In the data rows, the value 50 means zero.
Some points, each followed by its number:
[65. 43. 42. 45. 59. 53. 95. 44. 41. 40. 20. 42. 25. 50. 40. 43. 40. 52.
 35. 61. 52. 44. 45. 66. 47.] 0
[79. 41. 41. 48. 49. 51. 99. 44. 51. 34. 15. 39. 18. 36. 38. 39. 40. 55.
 34. 49. 61. 41. 48. 48. 46.] 1
[72. 43. 43. 53. 51. 60. 85. 45. 57. 44. 29. 42. 38. 46. 43. 44. 43. 53.
 40. 58. 58. 42. 61. 49. 48.] 2
[54. 39. 66. 62. 49. 45. 34. 44. 88. 43. 43. 35. 65. 26. 71. 72. 37. 67.
 39. 29. 59. 36. 83. 18. 57.] 3
[57. 52. 54. 46. 54. 52. 59. 54. 74. 60. 41. 57. 31. 53. 40. 56. 57. 47.
 51. 58. 49. 50. 72. 49. 47.] 4
[56. 58. 46. 44. 62. 45. 69. 54. 48. 53. 43. 63. 30. 61. 41. 52. 55. 45.
 49. 61. 46. 59. 57. 61. 47.] 5
[47. 63. 51. 42. 52. 48. 51. 61. 59. 68. 43. 67. 28. 69. 39. 51. 60. 42.
 53. 64. 44. 63. 56. 67. 46.] 6
[31. 93. 54. 39. 57. 33. 23. 75. 26. 58. 48. 89. 20. 66. 38. 49. 68. 39.
 58. 50. 40. 99. 27. 68. 45.] 7
[37. 78. 54. 40. 75. 34. 37. 61. 28. 44. 48. 84. 20. 53. 39. 53. 71. 47.
 62. 46. 42. 90. 30. 59. 46.] 8
[40. 50. 92. 46. 61. 42. 27. 57. 64. 46. 66. 56. 28. 31. 47. 82. 74. 65.
 78. 33. 46. 46. 49. 24. 46.] 9
[45. 53. 85. 44. 56. 32. 33. 68. 96. 54. 42. 59. 19. 33. 41. 86. 61. 49.
 56. 32. 45. 48. 79. 24. 46.] 10
[55. 42. 58. 64. 59. 43. 45. 46. 55. 32. 70. 42. 41. 25. 67. 58. 57. 85.
 64. 27. 62. 40. 50. 20. 52.] 11
New points follow, each followed by the numbers of its five nearest points above by angle, nearest first.
[61. 40. 36. 75. 44. 38. 52. 43. 31. 30. 95. 37. 84. 24. 86. 39. 41. 60.
 49. 25. 64. 37. 44. 18. 71.] ~ 11 3 9 1 2
[42. 54. 43. 43. 40. 66. 48. 51. 45. 61. 30. 56. 29. 77. 38. 37. 56. 40.
 48. 77. 44. 58. 37. 95. 46.] ~ 6 5 7 0 8
[47. 42. 50. 49. 41. 84. 43. 45. 68. 63. 30. 39. 56. 56. 41. 44. 43. 48.
 43. 66. 50. 40. 51. 56. 47.] ~ 2 4 0 6 1
[34. 39. 69. 46. 55. 41. 17. 43. 36. 47. 49. 33. 99. 31. 95. 79. 33. 59.
 36. 30. 44. 35. 40. 19. 51.] ~ 3 11 9 10 8
[58. 39. 32. 80. 36. 35. 54. 42. 20. 27. 99. 35. 97. 22. 84. 31. 37. 53.
 47. 23. 64. 37. 31. 17. 80.] ~ 11 3 9 1 2
[52. 43. 53. 55. 45. 73. 44. 47. 69. 53. 50. 43. 63. 43. 47. 51. 52. 56.
 56. 53. 55. 40. 58. 38. 50.] ~ 3 11 10 4 9
[47. 44. 39. 47. 59. 58. 54. 44. 27. 44. 52. 40. 91. 61. 52. 42. 39. 50.
 42. 61. 47. 42. 36. 63. 49.] ~ 0 2 1 7 5
[58. 42. 46. 56. 35. 57. 41. 49. 99. 59. 45. 41. 50. 37. 42. 46. 47. 45.
 47. 45. 57. 38. 93. 27. 50.] ~ 3 4 10 2 11
[38. 60. 53. 40. 50. 47. 36. 60. 50. 85. 30. 58. 27. 85. 38. 51. 48. 40.
 41. 72. 41. 58. 45. 81. 45.] ~ 6 7 5 8 4
[51. 48. 40. 46. 43. 71. 63. 47. 47. 55. 36. 49. 43. 68. 39. 38. 51. 44.
 48. 74. 48. 49. 45. 80. 47.] ~ 0 6 5 2 1
[43. 46. 44. 42. 61. 58. 48. 45. 31. 56. 31. 42. 52. 80. 42. 46. 39. 45.
 37. 75. 44. 45. 36. 90. 46.] ~ 0 6 5 7 2
[89. 45. 38. 59. 40. 38. 96. 47. 61. 32. 41. 51. 23. 28. 41. 38. 59. 50.
 52. 33. 69. 45. 70. 25. 50.] ~ 1 2 0 4 11
[45. 49. 53. 45. 68. 50. 41. 51. 41. 60. 70. 49. 67. 61. 50. 63. 47. 49.
 49. 58. 45. 46. 50. 52. 48.] ~ 9 7 8 6 5
